128 stands for zero in the data rows.
Here are some points:
[78, 128, 103, 105, 128, 145, 102, 56, 161, 172, 112, 141, 129, 179, 141, 141, 115, 127, 107, 179, 141, 168, 97, 140]
[78, 102, 103, 98, 115, 133, 102, 158, 138, 137, 138, 154, 108, 153, 90, 90, 115, 161, 53, 154, 90, 133, 67, 153]
[103, 128, 154, 152, 13, 141, 179, 113, 100, 67, 97, 154, 111, 77, 52, 64, 141, 139, 70, 166, 154, 105, 87, 64]
[153, 141, 90, 136, 103, 122, 128, 125, 108, 138, 152, 141, 164, 115, 115, 153, 180, 111, 178, 103, 115, 130, 166, 166]
[128, 115, 128, 175, 192, 102, 179, 132, 168, 152, 138, 90, 139, 141, 192, 166, 141, 122, 145, 141, 90, 198, 117, 90]
[90, 128, 167, 83, 77, 121, 141, 150, 122, 92, 119, 128, 140, 153, 154, 115, 102, 86, 46, 179, 179, 72, 84, 102]
[115, 166, 154, 146, 141, 139, 153, 94, 139, 151, 65, 77, 132, 128, 128, 141, 115, 112, 102, 154, 102, 126, 90, 115]
[141, 141, 103, 167, 103, 187, 141, 84, 123, 137, 128, 77, 113, 90, 154, 103, 102, 110, 153, 154, 128, 119, 105, 115]
[153, 179, 115, 125, 128, 124, 102, 113, 103, 152, 120, 90, 136, 179, 103, 115, 154, 150, 119, 103, 102, 75, 158, 166]
[128, 204, 167, 84, 115, 162, 51, 100, 58, 115, 122, 115, 187, 153, 39, 77, 128, 77, 151, 90, 90, 129, 179, 166]
[153, 128, 154, 147, 141, 113, 115, 177, 127, 96, 103, 77, 117, 115, 103, 115, 89, 128, 137, 141, 141, 93, 109, 128]
[115, 102, 103, 138, 154, 167, 102, 105, 138, 152, 163, 128, 104, 115, 166, 115, 102, 198, 114, 166, 102, 162, 106, 153]
[141, 179, 179, 85, 115, 135, 90, 117, 81, 119, 186, 128, 151, 128, 90, 90, 154, 117, 130, 115, 115, 93, 181, 140]
[128, 115, 154, 155, 115, 100, 102, 128, 129, 93, 140, 115, 89, 166, 77, 77, 76, 155, 179, 166, 154, 62, 115, 128]
[141, 102, 103, 69, 115, 99, 64, 130, 140, 145, 122, 102, 86, 153, 141, 179, 63, 192, 123, 141, 102, 150, 118, 166]
[103, 90, 77, 136, 141, 101, 128, 149, 170, 148, 123, 166, 101, 115, 179, 128, 102, 153, 145, 192, 154, 111, 110, 128]
[153, 115, 167, 163, 90, 112, 166, 143, 98, 63, 95, 154, 101, 115, 103, 128, 102, 126, 96, 103, 166, 105, 130, 115]
[115, 90, 77, 193, 115, 119, 153, 107, 125, 134, 152, 128, 102, 77, 103, 128, 128, 143, 187, 128, 115, 148, 111, 128]
[141, 115, 128, 151, 128, 151, 141, 103, 171, 135, 77, 141, 163, 128, 154, 128, 167, 106, 124, 154, 154, 137, 150, 90]
[103, 102, 77, 126, 154, 74, 115, 175, 148, 139, 78, 141, 106, 128, 77, 128, 115, 147, 157, 141, 154, 136, 111, 153]
[153, 141, 167, 160, 141, 97, 166, 154, 88, 75, 159, 128, 110, 115, 103, 141, 115, 124, 95, 103, 154, 102, 131, 102]
[115, 102, 77, 129, 103, 147, 141, 121, 149, 153, 146, 128, 115, 115, 103, 141, 128, 199, 149, 166, 141, 150, 98, 153]
[128, 77, 64, 163, 115, 136, 115, 166, 142, 119, 167, 166, 88, 153, 90, 128, 102, 164, 163, 128, 128, 134, 90, 153]
[90, 192, 141, 112, 230, 173, 77, 78, 96, 136, 145, 154, 217, 128, 90, 103, 192, 24, 161, 51, 64, 171, 218, 128]
[141, 90, 90, 87, 115, 143, 115, 148, 158, 122, 103, 128, 110, 153, 166, 192, 102, 128, 129, 128, 179, 113, 124, 153]
[141, 153, 167, 142, 90, 98, 166, 130, 114, 135, 175, 154, 171, 115, 115, 115, 205, 143, 133, 115, 128, 105, 155, 102]
[166, 179, 167, 142, 90, 109, 115, 92, 76, 149, 148, 64, 149, 141, 103, 103, 154, 122, 126, 90, 128, 85, 141, 153]
[103, 115, 115, 151, 115, 124, 153, 136, 147, 91, 119, 179, 124, 153, 103, 90, 141, 103, 116, 154, 166, 116, 104, 77]
[103, 192, 154, 91, 103, 62, 90, 92, 58, 119, 139, 154, 168, 128, 77, 77, 128, 78, 170, 77, 64, 149, 193, 153]
[103, 90, 64, 134, 103, 120, 179, 112, 126, 134, 157, 166, 105, 128, 154, 128, 115, 145, 137, 154, 154, 139, 99, 115]
[78, 115, 128, 29, 90, 191, 128, 135, 178, 147, 141, 115, 140, 115, 64, 141, 154, 151, 4, 179, 115, 168, 36, 140]
[78, 90, 39, 146, 90, 95, 153, 163, 146, 125, 124, 166, 100, 90, 103, 141, 115, 117, 153, 141, 154, 160, 113, 115]
[128, 102, 128, 142, 154, 104, 115, 142, 168, 96, 91, 115, 117, 141, 128, 179, 115, 114, 131, 128, 128, 130, 164, 102]
[166, 77, 90, 171, 115, 116, 166, 128, 114, 77, 163, 154, 78, 128, 103, 141, 128, 152, 142, 115, 128, 127, 127, 140]
[153, 192, 128, 137, 128, 118, 115, 77, 80, 167, 188, 64, 140, 128, 90, 103, 154, 122, 140, 103, 90, 78, 154, 140]
[153, 141, 128, 143, 77, 100, 128, 139, 135, 145, 129, 154, 160, 141, 103, 115, 205, 145, 139, 103, 128, 128, 165, 140]
[166, 102, 141, 167, 166, 133, 153, 145, 137, 108, 149, 115, 120, 103, 166, 153, 141, 146, 119, 103, 128, 163, 138, 115]
[103, 115, 115, 136, 128, 89, 153, 107, 123, 107, 112, 154, 150, 115, 154, 103, 141, 51, 120, 154, 141, 117, 133, 77]
[141, 90, 115, 177, 128, 115, 141, 110, 136, 118, 170, 102, 95, 77, 154, 128, 128, 150, 167, 115, 141, 172, 110, 115]
[128, 128, 77, 89, 128, 184, 77, 95, 106, 160, 190, 154, 146, 179, 77, 128, 141, 121, 158, 103, 90, 147, 163, 204]
[204, 102, 167, 139, 141, 43, 141, 147, 174, 127, 153, 102, 145, 153, 179, 153, 154, 121, 118, 115, 102, 171, 137, 140]
[103, 141, 128, 164, 64, 82, 153, 136, 84, 91, 82, 154, 120, 103, 90, 77, 115, 104, 159, 154, 166, 127, 130, 90]
[141, 141, 103, 81, 154, 199, 115, 176, 152, 181, 162, 128, 155, 115, 90, 192, 154, 148, 142, 90, 141, 156, 157, 178]
[166, 128, 192, 171, 128, 105, 153, 71, 85, 111, 126, 115, 132, 65, 154, 64, 115, 105, 178, 128, 141, 81, 145, 115]
[115, 141, 154, 126, 154, 146, 115, 121, 137, 143, 62, 102, 131, 103, 141, 128, 115, 124, 154, 154, 141, 93, 108, 115]
[103, 115, 103, 118, 141, 95, 90, 114, 174, 168, 137, 128, 106, 141, 115, 141, 102, 177, 133, 141, 115, 130, 122, 166]
[103, 179, 115, 108, 128, 115, 26, 120, 72, 169, 161, 115, 174, 166, 90, 90, 128, 87, 132, 77, 26, 203, 166, 191]
[179, 77, 115, 143, 166, 130, 153, 138, 135, 119, 155, 128, 90, 141, 141, 141, 115, 150, 133, 103, 102, 144, 108, 153]
[179, 153, 154, 134, 141, 120, 102, 161, 143, 135, 133, 38, 99, 141, 166, 179, 76, 145, 144, 128, 128, 111, 137, 140]
[128, 115, 167, 176, 128, 117, 102, 107, 146, 91, 83, 102, 92, 141, 128, 90, 89, 141, 159, 166, 141, 78, 128, 128]
[103, 128, 154, 158, 128, 119, 153, 152, 92, 93, 87, 141, 119, 90, 141, 115, 102, 105, 122, 115, 166, 125, 120, 102]
[191, 90, 115, 131, 128, 53, 166, 146, 105, 112, 87, 115, 108, 90, 141, 217, 102, 163, 146, 90, 115, 177, 137, 153]
[115, 204, 154, 120, 115, 97, 115, 112, 74, 121, 150, 128, 183, 103, 103, 90, 141, 112, 136, 77, 115, 118, 185, 128]
[141, 90, 90, 148, 154, 68, 141, 152, 143, 117, 102, 154, 105, 128, 115, 153, 115, 163, 179, 154, 179, 127, 125, 140]
[191, 128, 154, 140, 141, 159, 115, 129, 108, 115, 154, 25, 88, 115, 154, 153, 63, 160, 128, 103, 128, 105, 119, 153]
[141, 128, 167, 184, 90, 131, 192, 126, 109, 89, 132, 154, 128, 103, 154, 115, 115, 163, 128, 115, 166, 67, 134, 77]
[153, 102, 167, 189, 128, 91, 153, 111, 90, 63, 99, 128, 88, 128, 154, 115, 115, 123, 119, 77, 141, 87, 126, 90]
Then 12 other points, each followed by its number:
[166, 115, 141, 147, 141, 129, 141, 119, 118, 100, 95, 77, 77, 115, 166, 141, 102, 165, 98, 90, 128, 144, 104, 128] 0
[153, 141, 141, 141, 115, 146, 153, 105, 117, 115, 152, 64, 106, 103, 166, 153, 102, 81, 97, 141, 154, 140, 112, 115] 1
[103, 141, 141, 189, 103, 103, 141, 128, 105, 71, 82, 128, 114, 39, 115, 103, 89, 103, 126, 154, 154, 106, 123, 90] 2
[78, 115, 115, 166, 128, 89, 141, 161, 170, 114, 112, 166, 121, 141, 154, 103, 128, 96, 135, 154, 141, 130, 137, 52] 3
[128, 153, 90, 96, 115, 91, 77, 128, 137, 178, 122, 141, 162, 115, 77, 166, 167, 110, 193, 103, 115, 162, 177, 166] 4
[166, 141, 103, 76, 128, 150, 102, 151, 102, 173, 162, 128, 161, 115, 103, 153, 167, 148, 123, 141, 102, 170, 140, 204] 5
[115, 115, 141, 130, 103, 142, 141, 181, 142, 97, 128, 166, 119, 128, 128, 115, 115, 118, 134, 141, 154, 131, 128, 77] 6
[65, 141, 128, 139, 103, 145, 179, 89, 153, 164, 154, 154, 150, 128, 141, 90, 128, 117, 111, 166, 154, 161, 94, 52] 7
[141, 128, 64, 115, 166, 113, 128, 174, 131, 165, 183, 179, 133, 153, 115, 141, 167, 182, 150, 128, 128, 81, 143, 191] 8
[90, 141, 103, 164, 166, 129, 128, 146, 125, 142, 110, 102, 105, 128, 77, 90, 76, 101, 110, 166, 102, 110, 94, 102] 9
[141, 115, 115, 134, 154, 149, 141, 127, 157, 185, 183, 115, 114, 166, 179, 179, 102, 191, 164, 128, 102, 172, 109, 166] 10
[153, 102, 154, 173, 128, 77, 179, 85, 119, 92, 179, 141, 113, 153, 141, 128, 128, 147, 130, 103, 128, 132, 114, 102] 11
Which of these numbered points is nearest to each point below, looking only along the 7 directions in which the first points spread most? Its number follows each.
[141, 166, 205, 111, 115, 165, 153, 123, 134, 152, 108, 102, 141, 141, 154, 153, 102, 115, 113, 115, 154, 131, 110, 115] > 1
[153, 90, 128, 157, 103, 107, 153, 123, 137, 92, 198, 115, 120, 141, 141, 166, 141, 114, 132, 103, 141, 139, 130, 90] > 11
[40, 128, 128, 93, 51, 168, 179, 135, 119, 136, 116, 179, 147, 141, 141, 77, 154, 83, 74, 179, 102, 112, 69, 77] > 7
[115, 102, 141, 125, 77, 153, 153, 102, 170, 126, 135, 141, 143, 90, 179, 128, 180, 94, 118, 154, 166, 158, 112, 77] > 7
[141, 153, 103, 108, 115, 107, 102, 138, 85, 140, 147, 179, 166, 166, 90, 128, 167, 76, 169, 90, 77, 164, 189, 178] > 4
[115, 128, 90, 118, 128, 132, 153, 120, 187, 204, 198, 128, 122, 153, 179, 179, 128, 172, 166, 141, 141, 144, 108, 140] > 10
[153, 166, 128, 73, 128, 177, 90, 137, 106, 177, 149, 115, 161, 103, 115, 141, 167, 189, 102, 128, 77, 144, 144, 191] > 5
[40, 115, 103, 97, 128, 170, 166, 144, 163, 114, 103, 192, 144, 166, 166, 141, 154, 124, 73, 205, 128, 121, 75, 77] > 7
[103, 141, 167, 130, 141, 109, 141, 141, 173, 149, 65, 141, 166, 115, 166, 141, 141, 98, 156, 154, 141, 106, 146, 77] > 3
[115, 102, 103, 176, 166, 52, 128, 110, 162, 127, 108, 90, 129, 115, 141, 128, 128, 134, 181, 154, 166, 143, 138, 77] > 3
[141, 90, 90, 95, 141, 115, 115, 172, 164, 113, 161, 166, 91, 166, 103, 192, 76, 149, 126, 166, 154, 118, 132, 166] > 8
[103, 141, 128, 150, 128, 180, 128, 140, 121, 126, 42, 77, 90, 115, 103, 90, 89, 144, 103, 141, 141, 99, 118, 128] > 9
[166, 153, 141, 179, 141, 93, 141, 104, 106, 133, 149, 141, 156, 141, 103, 90, 180, 149, 148, 90, 102, 111, 153, 115] > 11
[153, 166, 115, 107, 179, 155, 77, 84, 106, 191, 172, 102, 141, 128, 90, 128, 141, 176, 118, 103, 77, 123, 166, 191] > 5
[141, 166, 128, 72, 115, 152, 51, 100, 105, 188, 167, 128, 149, 204, 103, 90, 141, 178, 133, 115, 90, 140, 147, 204] > 5
[65, 102, 90, 120, 103, 136, 153, 174, 114, 139, 145, 166, 121, 103, 115, 153, 115, 132, 116, 154, 166, 139, 96, 115] > 6
[153, 128, 192, 138, 128, 140, 166, 118, 126, 106, 103, 128, 154, 115, 179, 153, 154, 128, 129, 141, 115, 142, 111, 77] > 1
[115, 77, 77, 143, 115, 56, 115, 145, 174, 135, 152, 128, 76, 128, 77, 141, 115, 184, 166, 154, 141, 133, 99, 140] > 8
[103, 141, 128, 135, 166, 121, 166, 114, 192, 185, 72, 141, 153, 179, 205, 166, 154, 122, 155, 128, 128, 148, 141, 77] > 3
[90, 128, 154, 185, 154, 95, 166, 74, 106, 99, 65, 154, 110, 52, 115, 77, 115, 132, 137, 128, 154, 104, 123, 77] > 2
[153, 141, 115, 136, 154, 211, 153, 130, 145, 97, 97, 102, 96, 166, 90, 128, 115, 125, 68, 128, 141, 111, 108, 115] > 1
[153, 102, 141, 137, 103, 122, 166, 146, 123, 97, 119, 141, 128, 166, 90, 179, 167, 78, 91, 128, 141, 139, 107, 77] > 6
[52, 128, 128, 110, 90, 142, 166, 112, 131, 114, 101, 166, 125, 103, 141, 115, 128, 111, 102, 179, 154, 146, 101, 52] > 7
[179, 153, 115, 64, 141, 190, 128, 164, 131, 188, 141, 128, 171, 90, 166, 179, 180, 131, 167, 128, 154, 97, 161, 178] > 5
[128, 141, 179, 94, 154, 126, 102, 108, 142, 113, 126, 64, 128, 90, 141, 141, 115, 84, 131, 141, 192, 97, 128, 115] > 1
[103, 128, 90, 159, 103, 122, 115, 67, 127, 116, 70, 102, 83, 115, 128, 77, 89, 133, 143, 141, 115, 115, 105, 90] > 9
[128, 115, 141, 152, 154, 166, 153, 131, 143, 98, 157, 128, 122, 115, 179, 166, 141, 121, 135, 128, 141, 94, 134, 77] > 1
[78, 192, 128, 132, 128, 97, 77, 90, 106, 132, 99, 179, 194, 153, 64, 90, 167, 29, 143, 64, 51, 146, 210, 128] > 4
[103, 102, 103, 165, 179, 123, 128, 105, 184, 142, 112, 128, 143, 153, 179, 141, 154, 127, 161, 166, 128, 130, 132, 77] > 3
[90, 179, 128, 114, 141, 139, 90, 131, 108, 136, 104, 166, 182, 115, 115, 128, 180, 38, 158, 90, 90, 123, 201, 102] > 4
[128, 141, 90, 115, 154, 120, 115, 191, 128, 173, 199, 141, 146, 115, 154, 179, 167, 168, 159, 115, 141, 114, 168, 166] > 8
[103, 128, 167, 174, 141, 93, 141, 119, 117, 81, 132, 141, 104, 90, 141, 103, 115, 118, 135, 128, 154, 77, 136, 90] > 2
[115, 128, 154, 178, 103, 117, 166, 119, 72, 85, 94, 141, 111, 65, 141, 77, 115, 131, 123, 128, 166, 137, 109, 90] > 2
[128, 141, 154, 92, 103, 133, 128, 191, 133, 77, 151, 128, 109, 166, 141, 141, 102, 68, 105, 141, 192, 73, 131, 115] > 6
[103, 115, 103, 130, 103, 154, 102, 160, 150, 115, 69, 115, 80, 141, 154, 103, 76, 120, 135, 154, 154, 109, 109, 115] > 9
[166, 166, 141, 118, 128, 155, 115, 120, 112, 159, 147, 102, 150, 141, 90, 115, 167, 116, 107, 115, 102, 115, 155, 166] > 5
[179, 128, 141, 130, 166, 92, 115, 127, 122, 106, 99, 51, 84, 179, 90, 166, 76, 124, 107, 115, 141, 109, 126, 153] > 0
[166, 77, 90, 157, 141, 85, 128, 113, 150, 135, 142, 141, 104, 141, 90, 128, 102, 151, 172, 166, 128, 116, 95, 166] > 8
[78, 102, 115, 96, 103, 117, 166, 177, 132, 137, 105, 179, 127, 115, 128, 141, 128, 149, 80, 166, 166, 137, 74, 115] > 6
[78, 153, 103, 126, 90, 125, 115, 159, 146, 148, 89, 77, 118, 128, 166, 141, 89, 93, 130, 179, 166, 76, 126, 102] > 9
[179, 192, 154, 128, 128, 123, 115, 79, 53, 174, 108, 64, 169, 128, 141, 90, 154, 101, 112, 90, 115, 117, 162, 166] > 1
[115, 115, 90, 144, 141, 113, 141, 99, 129, 140, 84, 141, 111, 103, 141, 166, 115, 101, 185, 141, 179, 113, 122, 128] > 3
[153, 128, 179, 166, 141, 58, 192, 134, 110, 85, 118, 128, 119, 128, 154, 128, 128, 137, 129, 103, 115, 120, 133, 102] > 11
[103, 102, 141, 135, 103, 141, 166, 183, 122, 71, 121, 166, 127, 115, 141, 103, 154, 107, 84, 154, 166, 134, 115, 77] > 6
[90, 115, 115, 154, 154, 167, 166, 94, 164, 141, 114, 179, 144, 128, 166, 115, 154, 139, 123, 141, 128, 144, 130, 64] > 7
[103, 230, 179, 95, 166, 123, 39, 103, 56, 130, 112, 128, 221, 90, 90, 90, 141, 36, 177, 51, 26, 188, 237, 153] > 4
[52, 115, 103, 100, 90, 165, 166, 150, 166, 119, 113, 192, 146, 141, 103, 115, 167, 114, 51, 166, 141, 148, 91, 77] > 7
[52, 115, 103, 25, 103, 193, 128, 172, 154, 150, 131, 166, 131, 141, 90, 115, 141, 134, 29, 192, 115, 157, 57, 128] > 7
[153, 115, 167, 157, 115, 55, 153, 133, 126, 96, 152, 128, 121, 103, 179, 141, 128, 144, 114, 103, 115, 118, 133, 102] > 11
[141, 128, 128, 119, 166, 145, 115, 67, 162, 183, 160, 102, 137, 90, 141, 128, 128, 188, 139, 166, 102, 209, 102, 140] > 10
[78, 141, 128, 132, 128, 164, 128, 128, 154, 108, 120, 154, 109, 141, 115, 90, 115, 93, 128, 154, 141, 90, 113, 115] > 9
[52, 115, 141, 128, 90, 123, 166, 150, 153, 109, 128, 179, 137, 128, 128, 90, 167, 117, 88, 192, 128, 142, 105, 77] > 7
[153, 128, 128, 145, 141, 112, 128, 129, 126, 125, 115, 51, 79, 153, 179, 153, 76, 134, 134, 128, 102, 117, 117, 140] > 0
[40, 102, 103, 60, 90, 182, 128, 144, 177, 138, 146, 166, 118, 166, 115, 115, 115, 130, 0, 166, 128, 150, 30, 128] > 7
[90, 115, 103, 131, 128, 118, 179, 108, 163, 133, 136, 166, 145, 153, 128, 115, 167, 141, 113, 141, 128, 152, 99, 77] > 7
Now 12 new points, numbered from 0 again:
[141, 128, 167, 92, 128, 153, 115, 167, 135, 106, 127, 102, 101, 166, 141, 141, 89, 115, 124, 141, 141, 88, 138, 128] 0
[204, 179, 179, 105, 128, 143, 128, 122, 32, 136, 169, 115, 189, 153, 115, 64, 180, 127, 145, 128, 128, 126, 138, 153] 1
[141, 192, 128, 148, 103, 117, 90, 91, 47, 156, 120, 90, 155, 128, 103, 64, 154, 71, 144, 77, 64, 131, 168, 166] 2
[103, 141, 115, 166, 103, 103, 128, 100, 120, 146, 77, 77, 107, 115, 128, 90, 89, 138, 155, 154, 141, 119, 124, 115] 3
[90, 102, 90, 112, 90, 104, 141, 160, 167, 104, 102, 154, 106, 115, 141, 166, 89, 136, 137, 154, 141, 116, 126, 115] 4
[153, 179, 154, 117, 218, 124, 141, 99, 111, 150, 143, 141, 202, 128, 103, 103, 244, 106, 123, 64, 90, 160, 188, 128] 5
[115, 128, 128, 108, 115, 121, 153, 158, 145, 101, 110, 141, 119, 128, 103, 77, 115, 133, 139, 154, 179, 128, 88, 102] 6
[141, 115, 154, 164, 64, 140, 166, 90, 85, 40, 174, 166, 96, 115, 103, 103, 115, 153, 119, 90, 166, 53, 124, 90] 7
[128, 102, 103, 115, 128, 85, 166, 179, 168, 131, 152, 141, 130, 166, 154, 166, 141, 114, 75, 115, 128, 147, 105, 90] 8
[103, 115, 154, 132, 103, 118, 128, 154, 142, 78, 95, 141, 92, 141, 90, 90, 102, 124, 126, 179, 154, 96, 112, 102] 9
[166, 141, 141, 172, 154, 109, 128, 104, 138, 121, 90, 64, 88, 128, 154, 115, 89, 161, 121, 154, 141, 125, 106, 128] 10
[153, 192, 167, 116, 77, 142, 115, 59, 36, 105, 108, 141, 183, 90, 77, 90, 167, 93, 126, 64, 141, 146, 179, 153] 11
The same question for these:
[141, 179, 179, 159, 115, 111, 166, 88, 64, 86, 122, 154, 165, 115, 103, 103, 180, 115, 133, 103, 102, 78, 170, 115] > 11
[103, 115, 141, 128, 103, 118, 153, 146, 169, 110, 121, 166, 133, 141, 141, 90, 154, 101, 125, 166, 141, 124, 115, 64] > 6
[166, 128, 167, 79, 115, 117, 102, 199, 129, 87, 130, 102, 99, 166, 115, 128, 76, 121, 106, 115, 115, 69, 124, 140] > 0
[103, 115, 141, 107, 103, 152, 166, 170, 171, 110, 106, 166, 161, 115, 166, 141, 180, 93, 70, 128, 141, 156, 117, 90] > 8
[179, 166, 141, 152, 90, 167, 166, 28, 98, 129, 190, 102, 147, 128, 115, 128, 167, 167, 108, 115, 115, 91, 123, 140] > 1
[103, 90, 77, 124, 166, 98, 128, 132, 134, 134, 84, 154, 101, 115, 166, 141, 102, 140, 146, 141, 141, 137, 93, 128] > 4
[128, 166, 167, 115, 64, 104, 102, 112, 67, 108, 124, 128, 165, 103, 64, 52, 154, 116, 125, 90, 102, 77, 149, 166] > 11
[115, 141, 115, 171, 103, 182, 141, 89, 134, 126, 133, 90, 97, 166, 141, 115, 89, 103, 144, 179, 141, 111, 118, 115] > 3
[191, 128, 167, 149, 141, 116, 141, 69, 108, 110, 101, 25, 80, 128, 179, 141, 89, 149, 111, 103, 102, 112, 111, 140] > 10
[115, 115, 154, 174, 64, 127, 179, 128, 66, 70, 128, 179, 120, 39, 90, 64, 102, 114, 92, 154, 141, 124, 90, 102] > 7
[141, 179, 167, 154, 154, 98, 153, 68, 84, 128, 115, 166, 150, 115, 103, 64, 180, 133, 159, 90, 154, 98, 178, 128] > 11
[115, 179, 141, 124, 205, 117, 90, 102, 108, 171, 158, 128, 205, 115, 115, 141, 205, 93, 142, 64, 90, 171, 203, 128] > 5
[90, 166, 167, 171, 115, 125, 141, 35, 135, 156, 111, 90, 145, 115, 166, 115, 102, 135, 163, 154, 141, 91, 113, 102] > 3
[128, 179, 154, 86, 128, 131, 64, 102, 126, 162, 159, 141, 217, 179, 115, 141, 192, 30, 135, 64, 64, 191, 205, 128] > 5
[115, 115, 115, 160, 154, 79, 128, 141, 150, 116, 81, 115, 115, 128, 141, 90, 89, 133, 168, 115, 90, 116, 134, 102] > 3
[166, 179, 167, 126, 77, 108, 128, 112, 40, 118, 175, 154, 174, 90, 77, 64, 167, 134, 127, 64, 115, 105, 177, 153] > 11
[128, 166, 128, 97, 141, 170, 90, 86, 114, 159, 163, 154, 214, 153, 90, 141, 205, 41, 142, 64, 64, 182, 191, 128] > 5
[141, 77, 77, 139, 141, 127, 128, 196, 166, 113, 147, 179, 83, 191, 90, 153, 115, 147, 126, 128, 154, 115, 119, 140] > 4
[141, 192, 154, 127, 128, 191, 102, 114, 85, 157, 134, 77, 163, 115, 115, 141, 154, 139, 95, 90, 102, 122, 161, 140] > 1
[141, 179, 154, 97, 179, 114, 115, 101, 107, 144, 138, 141, 200, 153, 103, 103, 192, 65, 123, 64, 102, 173, 174, 128] > 5
[153, 90, 141, 148, 141, 105, 166, 116, 178, 108, 139, 141, 121, 128, 128, 153, 167, 137, 92, 115, 154, 145, 118, 102] > 8
[179, 128, 154, 142, 141, 135, 90, 112, 105, 118, 141, 13, 86, 115, 166, 141, 76, 116, 129, 115, 115, 129, 119, 153] > 10
[153, 153, 128, 108, 166, 43, 128, 108, 109, 136, 162, 154, 189, 153, 154, 115, 205, 120, 131, 115, 115, 173, 167, 115] > 5
[90, 128, 154, 122, 141, 136, 102, 195, 125, 84, 54, 141, 95, 166, 90, 103, 102, 111, 121, 166, 166, 67, 123, 115] > 9
[103, 141, 154, 128, 115, 121, 115, 138, 157, 98, 117, 128, 111, 153, 115, 90, 89, 112, 124, 166, 166, 65, 106, 102] > 9
[115, 192, 141, 101, 128, 183, 77, 89, 111, 157, 144, 115, 221, 141, 103, 128, 192, 68, 132, 90, 90, 222, 196, 140] > 5
[103, 128, 154, 169, 90, 128, 179, 118, 100, 81, 123, 154, 129, 77, 115, 39, 141, 106, 121, 103, 128, 103, 115, 102] > 7
[141, 115, 115, 167, 90, 88, 102, 142, 107, 88, 95, 90, 66, 128, 77, 90, 76, 137, 114, 166, 102, 79, 104, 140] > 9
[153, 102, 128, 151, 141, 150, 179, 152, 154, 92, 106, 179, 137, 179, 128, 128, 141, 126, 75, 77, 141, 144, 131, 90] > 8
[179, 153, 167, 134, 77, 145, 153, 132, 77, 102, 192, 141, 136, 115, 64, 77, 167, 157, 108, 103, 141, 33, 132, 140] > 7
[141, 166, 141, 114, 128, 87, 115, 116, 131, 161, 128, 141, 192, 128, 103, 141, 205, 109, 126, 64, 128, 149, 177, 115] > 5
[128, 102, 128, 166, 141, 161, 166, 166, 134, 74, 121, 166, 123, 128, 103, 115, 141, 146, 96, 128, 115, 93, 146, 90] > 6
[153, 128, 154, 148, 103, 190, 115, 103, 120, 148, 146, 51, 110, 115, 154, 115, 89, 149, 119, 141, 141, 140, 117, 140] > 10
[153, 128, 154, 146, 115, 113, 141, 105, 121, 82, 143, 102, 111, 115, 115, 103, 102, 145, 127, 90, 179, 103, 102, 115] > 7
[179, 115, 192, 102, 103, 135, 115, 143, 123, 79, 117, 77, 105, 103, 128, 179, 89, 120, 121, 90, 141, 118, 125, 128] > 0
[115, 102, 77, 124, 154, 155, 115, 158, 164, 144, 112, 154, 114, 141, 141, 153, 102, 147, 161, 179, 115, 129, 112, 153] > 4
[115, 128, 154, 130, 90, 124, 115, 134, 124, 93, 119, 154, 117, 141, 115, 77, 102, 147, 116, 154, 154, 61, 124, 128] > 9
[90, 141, 154, 151, 77, 104, 141, 144, 100, 92, 69, 141, 130, 77, 128, 103, 89, 111, 120, 128, 179, 102, 130, 90] > 9
[166, 128, 179, 135, 141, 139, 128, 158, 126, 81, 93, 90, 107, 179, 141, 141, 76, 118, 102, 141, 128, 83, 121, 140] > 0
[141, 115, 154, 94, 154, 118, 102, 142, 132, 83, 128, 128, 91, 153, 141, 128, 89, 120, 126, 154, 154, 53, 130, 115] > 0
[141, 115, 141, 134, 141, 98, 166, 161, 158, 94, 147, 141, 112, 179, 154, 179, 141, 86, 109, 128, 141, 138, 133, 102] > 8
[141, 128, 128, 99, 192, 142, 90, 180, 151, 147, 118, 102, 118, 204, 166, 204, 89, 158, 91, 128, 115, 135, 145, 166] > 0
[103, 179, 77, 94, 166, 165, 26, 89, 112, 166, 185, 128, 157, 191, 77, 103, 128, 100, 125, 90, 39, 159, 198, 191] > 2
[141, 115, 154, 175, 77, 142, 128, 122, 135, 80, 96, 90, 93, 128, 115, 77, 89, 120, 160, 115, 128, 67, 93, 115] > 3
[90, 90, 77, 115, 128, 163, 90, 160, 171, 146, 43, 154, 105, 128, 128, 166, 89, 113, 149, 141, 141, 88, 136, 140] > 4
[103, 128, 167, 157, 154, 101, 153, 126, 105, 74, 44, 166, 118, 128, 128, 90, 128, 111, 105, 141, 179, 99, 129, 102] > 9
[128, 192, 167, 102, 115, 164, 102, 131, 92, 139, 118, 128, 210, 103, 141, 153, 180, 76, 127, 90, 90, 143, 193, 128] > 5
[115, 115, 128, 101, 179, 155, 153, 140, 169, 131, 107, 141, 153, 103, 128, 153, 167, 126, 116, 128, 141, 142, 113, 77] > 8
[78, 115, 141, 133, 128, 91, 192, 151, 119, 81, 195, 179, 131, 141, 128, 64, 167, 111, 59, 166, 128, 119, 78, 64] > 6
[90, 217, 167, 161, 77, 124, 141, 75, 68, 174, 113, 141, 180, 115, 103, 77, 154, 107, 173, 115, 102, 99, 199, 115] > 11
[115, 128, 154, 136, 115, 121, 115, 150, 115, 101, 112, 115, 117, 90, 90, 77, 89, 161, 151, 128, 166, 83, 123, 115] > 9
[103, 153, 167, 90, 128, 140, 128, 169, 117, 130, 94, 90, 133, 103, 166, 141, 102, 60, 56, 179, 141, 95, 93, 102] > 0
[141, 128, 179, 169, 166, 72, 141, 108, 128, 94, 118, 102, 115, 65, 166, 141, 89, 126, 150, 103, 128, 129, 130, 102] > 10
[128, 128, 154, 84, 77, 166, 128, 142, 131, 105, 101, 102, 109, 115, 103, 77, 115, 82, 138, 128, 192, 70, 120, 102] > 9
[103, 77, 64, 117, 141, 160, 128, 175, 174, 134, 123, 141, 88, 103, 115, 141, 128, 102, 117, 166, 128, 140, 93, 140] > 4
